In the data rows, 128 means zero.
Here are some numbered points:
[ 61  81 191 161  54  25 204 165 169 120 221  72 149] 0
[ 55 126 181  83 149 167 177  45  62 170  88 100 214] 1
[161 152 144 104 226 171 111 118  94 156 119 160 127] 2
[146 115  94 143  69 112 122 125 155 111 120 126 123] 3
[192 141  90 120 159 138  70 161 139 120 103 148  76] 4
[ 62  58 201 169  37  11 204 161 172 129 242  71 144] 5
[101 148 190 112 220 150 169 127 103 170 159 153 143] 6
[ 45  55 123 125  33  83  96 113 127  80  96  12 167] 7
[228 167  89 110 213 208  97  75  87 172  91 203 119] 8
[177 148 135 120 169 156 122 105 100 177 131 178 105] 9
[108 103  94 125 122 177  70  79  76 119  78 115 112] 10
[196 174 144 121 220 168 121 126 109 184 141 213  92] 11
[132 135 149 120 185 131 119 143 124 123 139 141 127] 12
[ 47 131 156 141  40  54 204 174 189  73 149  64 188] 13
[168 147 135 115 172 157 119 112 103 170 122 166 107] 14
[142 122 118 163  30  64 143 185 188 108 168 126  88] 15
[186 153 109 155  98  95 116 200 179 122 160 172  53] 16
[160 151 119 112 208 179 131  83  93 150 112 169 149] 17
[166 158 155 104 224 162 123 114  93 165 128 165 137] 18
New points follow, each followed by the numbers of its five nearest points above by angle, nearest first.
[118 139 133 106 151 166 120  69  68 159 104 125 159] 1 17 10 18 2
[195 170  98 148 116 117 116 190 167 125 151 186  57] 16 4 15 11 3
[122 129 146 144 142 124 159 133 126 151 164 146 117] 6 5 0 11 9
[113 100 107 129 173 176 111  85  87 138 117 135 108] 10 17 8 2 14
[133 122 128 150  71  82 131 163 160 112 161 125  97] 15 16 5 0 3
[ 95 140 195 122 205 136 178 125 103 170 178 156 148] 6 12 18 2 1
[ 96 113 121 112 199 198 124  68  74 145 103 131 144] 17 1 2 10 18
[152 141 122 119 189 170 138  86 102 151 121 159 150] 17 18 2 8 14
[135 165  70 113 102 210  84  64  85 117  38 152 143] 10 8 17 14 1
[ 38 127 156  68 197 188 112  84  74 109  37  51 228] 1 10 7 17 6
[ 94  93 162 118 210 147  91 128  91 135 135 114 108] 12 2 6 18 17
[156 129  99 127 150 160 106 108 105 137 121 143 114] 8 14 17 9 2
[ 63  61 122 132  34  80 106 113 128  89 116  27 156] 7 13 5 0 3
[109 118  96 124  76 158  97  73  94 112  73 107 154] 10 7 1 3 8
[196 149 143 150 169 109 120 182 140 146 191 189  57] 16 11 4 9 12
[100 118 116 118 191 192 115  83  78 137 106 135 126] 17 10 2 18 8
